In the rows, zero is written as 128.
The rows of T fall into a few groups and each row is roughly a mix of its group's hidden directions, except some rows that fit no group.
T, 98 rows:
[[125 142  80 139 113 157 132 130 149 168]
 [140 121 107 108  93 137 187 127 127 125]
 [123 104 134 151 151 144 150 174 158 145]
 [ 91 138 105 110  90 108  90 138 126 134]
 [165 102 158 136 156 116 163 133 120 104]
 [144 126 191 134 130 128 115 139 100 149]
 [131 147 183 124 153 130 138  99 143 104]
 [148 161 124 154  82 158 123 141 119 145]
 [146 114  90 144 130 165 152 162 116 110]
 [120  87  92 121 166 119  99 139 138 130]
 [111 136  87 131 128  95  82 115 109 131]
 [142 124 101 146 150 164 140 175 128 110]
 [151 105 125 144 150  99 179 130 149 116]
 [125 150 153 119  76 121 136  89 111 122]
 [127 108 146 132 150  78 156 121 137  94]
 [165 122 159 116 111 152 125 171 107 140]
 [120 110 118  90 150 104 118 170 151 146]
 [125 117 137 130 114 136 115  76 172 107]
 [133 166 179 111 127 153 121 108 148 125]
 [122 129 118 106 166  87  98 132 105 152]
 [ 97 141 139 133 148 103  89 163 111 106]
 [100 119 137 151 133 145 108  76 115 102]
 [126 152 138 134 169 131 119 185 124 136]
 [ 92 128 165 133 119 132  87 140 100 146]
 [134 131 176 109 137 128 156  91 143 102]
 [ 93 147 142 113  95 130 108 168 117 152]
 [ 89 126 116 145 155 102 118  82 139 122]
 [102 132  73 103 117 124 135 147 157 121]
 [ 91 133  95 115  94 110  91 140 122 138]
 [129 112  95 109 159  96 113 139  93 151]
 [105 136  76 147 131 153 120 114 135 162]
 [166 119  89 124  92 124 134  99 119 149]
 [101 159 117 112  96 151  87 126 129 150]
 [107 140 151  99  99  83 116 134 147 107]
 [139 138 165  86 131 105 154 152 151 139]
 [149 128  96 153 144 169 154 123 140 159]
 [152 110 157  80 127 144 138 162 140 119]
 [ 84 140 115 114 125 104 139 163 110  96]
 [127  87 119 142 114 134 173 157 124 155]
 [101 142 136 149 153  83 130  91 137 143]
 [145 154 155 114 113 181 105 131 118 144]
 [130 148 154 152 106 164 160 162 137 116]
 [144 174 122 131 123 159 117 137 113  84]
 [ 81 131 150 117 150  88 115 112 142 141]
 [133 152 168 165 127 105 127 114 103 157]
 [178  98 159 127 148 135 122 107 144 145]
 [157 148 187 111 125 151 131 127 133 118]
 [109 106 158 122 118  99 126  92 159 156]
 [117 139 148 134 109 123 102 171 102 167]
 [117 127 145 125 151 118  93  95 177 123]
 [135 108 138 133 181  92 130  97 143 131]
 [ 99 141  85 166 109 133 104 124 108 138]
 [129  74 106 130 108 127 146  92 146 136]
 [116 133 180 116 145 109 113 109 115  92]
 [138 149 137 150 103 175 148 140 140  93]
 [124 153 151 119  87 110 147 127  84 144]
 [167 126 113 102 108 148 147 175 134 128]
 [156 139  95 145  95 138 108  97 123 159]
 [ 86 152 100 126 114 105 118 156 103 106]
 [ 66 153 129 134 146 126 119 149 128 108]
 [135 107 163 119 116 121 141 165 113 172]
 [142  83 119 144 151 112 136 143  84 112]
 [172 134 156 154 119 162 112 121 139 155]
 [ 80 138 108 113 104  97  94 125 130 126]
 [ 92 118 160 122 177 134 138 127 153 115]
 [115 104 111 153 167 142 114 112  84 126]
 [174 114 104 116  87 125 155 119 116 137]
 [162 164 129 149  94 142 166 120 119 125]
 [129  97 114 131 124 137 118  81 171 110]
 [ 86 146 150 122 142 127  90  96 114 111]
 [131 145 127 139 154 141 137 192 111 133]
 [171 113 139 140 135 147 114  90 147 160]
 [ 83 168 105 153 118 143 104 122 130 137]
 [181 133 118 141  93 126 102 130 108 147]
 [115 120 104  93 147  96 130 161 160 144]
 [129 120  90 105 100 166 123 163 131 111]
 [135  89  92 129 143 139 115  97 160 109]
 [122 137 124 150 151 126  69 101 134 149]
 [129 143 175 145 143 133 100 171 121 116]
 [170 119 168 145 141 155 114 116 146 151]
 [117  89 120 127 162 102 131 150 135 170]
 [121 148 133 108 166  97  80 114 128 131]
 [127 134 181 129 146 111 144  83 133 119]
 [164  99  95 137 117 125 157 164 124 143]
 [184 104 110 116 104 120 138 104 122 145]
 [130 172 137 110 129 118  88  96 117 103]
 [160 123 117 101 149 100 154 159 156 145]
 [ 82 143 124 113 147 106  92 148 137 104]
 [ 88 129 153 116 152 121 149 164 129  95]
 [115 135 128  98  80  95 107 154 136 124]
 [119 120  93 165 132 146 118  84 117 104]
 [ 94 128 128 105  99  90  92 139 115 112]
 [131 113 137 152  93 162 173 146 141 125]
 [150 120  86 130  99 134 147 161 143 158]
 [143 162 103 142  94 142 167 110 134 111]
 [ 65 158 106 140 135 137 121 121 136 125]
 [188 106 137 129 116 140 133 104 136 153]
 [125 103 174 111 169 103 112 128 132 140]]
In each list below, two rows fit none of the groups, and each other row fits one group, some only roughly. Which are they? Name them in the order they come.
- j603: [129 153 163 141  94 140 164 156 113 142]
- j906: [157 134 103 126 106 139 161 151 165 154]
- j646: [111 106 144 103 162  92 129 152 120  97]
- j136: [131 121 152 127 108 151  97 171  96 147]
- j221: [139 150 116 137 169 155 113 168 137 104]
- j519: [ 94  97 162 105 147 129  88 128 122 125]
- j451: [123 115 117 109 119  91 136 128  80 164]
- j98: [138 150 118 159 117 153  91  98 136 161]
- j682: [138 108 185 134 109 145 150 146 106 138]
- j869: [147  74 117 130 113  99 124 104 102 118]
- j27: [159 115  89 114 101  93 117 122 100 130]
- j751: [113 109  91 147 168 103 117  98 144 126]
- j405: [126 181 156 126 113 139 108 108 134  96]
- j778: [132  98  91 125 154 109 100 159 131 153]
- j648: [111  96 142 131 161 107 120 133 169 159]

j682; j869
- j972: [159 121  92 114  87 101 134 133 101 125]
- j951: [138 147 128 175 134 132 139  78 116 112]
- j948: [140 151 149 120 146 120 155 175  97 109]
- j667: [124 113  75 126  96 109 132 159 133 147]
- j333: [109 150 184 126 117 109 118 108 153 143]
- j161: [170 103 110 117 114 132 149  89 138 152]
- j227: [ 95 111  92 127 115 110  89 142 100 136]
- j479: [143 139  81 126  77 120 135 124 106 136]
- j640: [122 105 125 153  95 107 146 151 112 172]
- j764: [ 93 134 135 131 105 136  89 164 104 149]
- j240: [ 87 108  92 133 128  92 104 128 108 120]
- j407: [ 83 125 101 132 112 155  87 136 115 121]
- j357: [122 147 105 117  91 165 150 115 136  93]

j948; j640
- j721: [ 76 140 110 139 146 122 102  90 123 128]
- j621: [125 112 118 108  91 113  99 166  94 128]
- j735: [124 137 136 127 182 128  92 146 160 122]
- j280: [115 118 145 138 153 125 105 111 189 128]
- j200: [112 143 165 165 129  95 140 125  97 146]
- j58: [115 155 170 147 145 131 132 174 142 140]
- j670: [142 127  95 140 156  88 132 151 138 164]
- j639: [115 153 182 135  93 130 138 110 149 129]
- j85: [160 120 142 119 141 135 186 111 150 130]
- j354: [125 143 143 131  76 134 162 139  95 140]

j200; j85
- j493: [139 172 137 144 149 160 116 153 143  98]
- j789: [111  79 104 103 159 100 125 135 132 121]
- j996: [140 146  63 145 120 129 151 126 140 125]
- j512: [168  91 115 100 126 114 161 106 132 130]
- j359: [110 137 152 135 162 162 102  91 108 121]
- j897: [130 116 140 126 143 114  89 172 113 165]
- j980: [105 126  71 130 102 118 116 143 136 156]
- j777: [151 119 154 142 171 156 128 114  91 117]
- j913: [119 137  95 157 131  99 101 149 115 167]
- j859: [112 124 107 115 149 136 122 117 178  86]
- j115: [134 164 160 138 122 108 166  90 130 128]
- j781: [135 137 153 114 125  85 155 133 169 105]

j789; j859
- j188: [143 155 113 133 119 124 176  92 149 106]
- j744: [128 184 153 115 120 116 106 120  97 117]
- j237: [144 135 163 104 150 133 180 146 128 114]
- j862: [157 137 116  97 119 120 177 132 160 118]
- j677: [154  88 108 152 161 132 153 138 101 128]
- j466: [130 157 100 140 120  92 139 157 132 169]
- j296: [141 157 169  96  94 148 114 138 143 134]
- j475: [108 127 169 127 131 111 115 103 177 143]
- j84: [142 134 144 110 104 184 120 119 140  98]
- j162: [153 102 150  91 145 131 130 174 134 139]
- j482: [179 112 157 135 142 117  88 135 120 136]

j237; j84
- j554: [145 125 183 126 161 138 131 114 106 104]
- j821: [126  79  97 117 139 104 141 132 110 161]
- j74: [ 96 157 147 101  95 112  94 121 144 122]
- j2: [122 129 109 104  77 110 105 163 126 136]
- j689: [162 132 161 123 156  91 152 134 137 154]
- j397: [154 130  93 127 102 156 123 116 157 166]
- j970: [112 125 142 114 129 107 141 181 108  91]
- j771: [134  99 104 139 158 133 153 173 118 149]
- j67: [148 130 160 108 147 164 127 169 106 140]
- j865: [131 138 123 117 135 123  94  73 146  98]
- j543: [143 139 130 140  86 164 144 103 137  92]
- j796: [119 116  71 136 152 101 114 143 141 146]
- j863: [137 143 116  89 110 129 167 137 162 102]
- j409: [159 138 147 140 146 112 163  82 138 118]
- j600: [130 100  94 120 100  91 127 166 118 128]

j397; j67
- j767: [114 156  85 142 105 126  95 103 116 148]
- j331: [111 148 137 138 136  82 123 149 123 176]
- j328: [137 142 167 127 145 113 157 105 170 108]
- j137: [130 130 149 107  83 136 170 153 113 139]
- j9: [105 125  80 111 130  89 106 110 112 120]
- j422: [155 135 123 119  93 112 139 170  92 111]
- j878: [ 92 143  76 130 116 124 126  92 131 139]
- j394: [117 124 159 126  93 119 129  77 156 129]
- j524: [150 151 115 148  92 165 132 106 136 159]
- j172: [148 117 117 119 108 175 143 108 126  86]
- j100: [147 140 114 144 102 168 156 149 111  95]
- j139: [152 138 119 143  83 140 152  86 113 122]
- j998: [131 102  95 128 102 117 115 169  91 135]
- j983: [136 140 131  95 120 131 172 111 162  97]

j137; j139
- j295: [ 87 115 123 102 153 134 111 166 138 101]
- j773: [130 106  98 130 128 141  90 175 111 144]
- j901: [147 105  85 158 145 128 167 129 140 140]
- j574: [145  99 118 155 106 117 181 127 135 108]
- j570: [125  86 109 137 169 128 124 143 165 142]
- j15: [181 136 117 152 143 117 164 105 135 126]
- j783: [120 160 147 107 120  93 122 132  83 152]
- j665: [132 121 103 127 181 120 111 167 112 137]
- j153: [175 136 131 130 116 168 153 148 138 154]
- j919: [114 116  96 160 118 140  87 144 100 147]
- j707: [149 119  76 109 115 151 141 157 144 113]
- j889: [176 117 144 138 137 122  84 109 126 153]

j295; j574
- j593: [111 121  73 150 135 110 156 126 151 144]
- j729: [182 113 124 114  91 109 135 141 106 126]
- j987: [106 133 169 158 125 126  97 112  94 145]
- j591: [119 129 134 110 110  89 130 103  88 163]
- j827: [116 161 158 114 120 119 142  83 129  95]
- j82: [106 139  81 122  91 128 108 143 139 156]
- j106: [123 141 196 102 115 133 137 125 127 123]
- j829: [ 97 153 125 145 141 111  74 145 113 122]
- j395: [ 93 139 130 144 168 142 111  84 119 122]
- j491: [125 171 152 102 128 144 142 157 165 122]

j827; j491
- j533: [117 142 101 129 113  88  99 151  90 119]
- j241: [115 151 181 130  95 112 145 121 127 152]
- j528: [173 123 181 136 135 137 117 154 128 130]
- j942: [149 129 154 126 129 114 138  95 116  72]
- j812: [141 162 157  96  92 143 119 141 155 138]
- j549: [173 130 158 136 107 123 113 169 107 126]
- j437: [ 93 157 141  93 100 117 142 152 150 132]
- j837: [142 140 135 145 106 177 159 111 150 150]
- j908: [154 120 155 171 155 112 131  98 106 137]
- j134: [ 93 129 137 157 146 102  91 118 108 156]
- j41: [114 102 177 113 151 144  97 116 114 113]
- j406: [112 112 150 120 174  95  96 141 125 110]
- j287: [169 101 181 120 131 120 133 114 141 132]
- j105: [128 161 144 123 120 112 171  88 148 114]
- j113: [132 136 101 110  76 119 127 161 149 146]

j942; j287
- j448: [121  99 183 118 146 145 151 138 129 107]
- j349: [114 175 179 125 135 121 110 140 141 128]
- j616: [149  94 129 117 110  96 132 170 101 113]
- j170: [110 145 187 134 106 136 113 124 101 137]
- j725: [135 110 164 117 120 150  97 167 100 142]
- j257: [158 136  70 144 131 117 153 136 141 141]
- j236: [ 99 134 154 121 139  90 106 153 126 168]
- j197: [102 120 143 138 179 119  90 110 143 133]
- j260: [107 154 158 156 147 149  84 137 138 134]
- j635: [140 101 154 129 160 152  81 115 130 112]

j448; j635
- j332: [156 130 141 125  90 120 183 112 118 126]
- j384: [126  86 105 123 140 110 147 150 103 167]
- j22: [158 118 143 143 112 152 105 158  85 140]
- j556: [124 100 123 153 146 141  74 134 102 143]
- j39: [103 160  86 143  98 124 148 125 131  99]
- j367: [114 128  84 141 158  85 131 126 150 145]
- j243: [121  95 143 132  83 126 157  95 144 138]
- j896: [137 113 122 118 110 160  99 180 108 138]
- j89: [134 119  88 142 124 174 114 131 100 156]
- j787: [101 157 116 106  83 110 112 132 158 137]
- j651: [132 100  95 104 164 116 138 122 165 110]

j332; j39
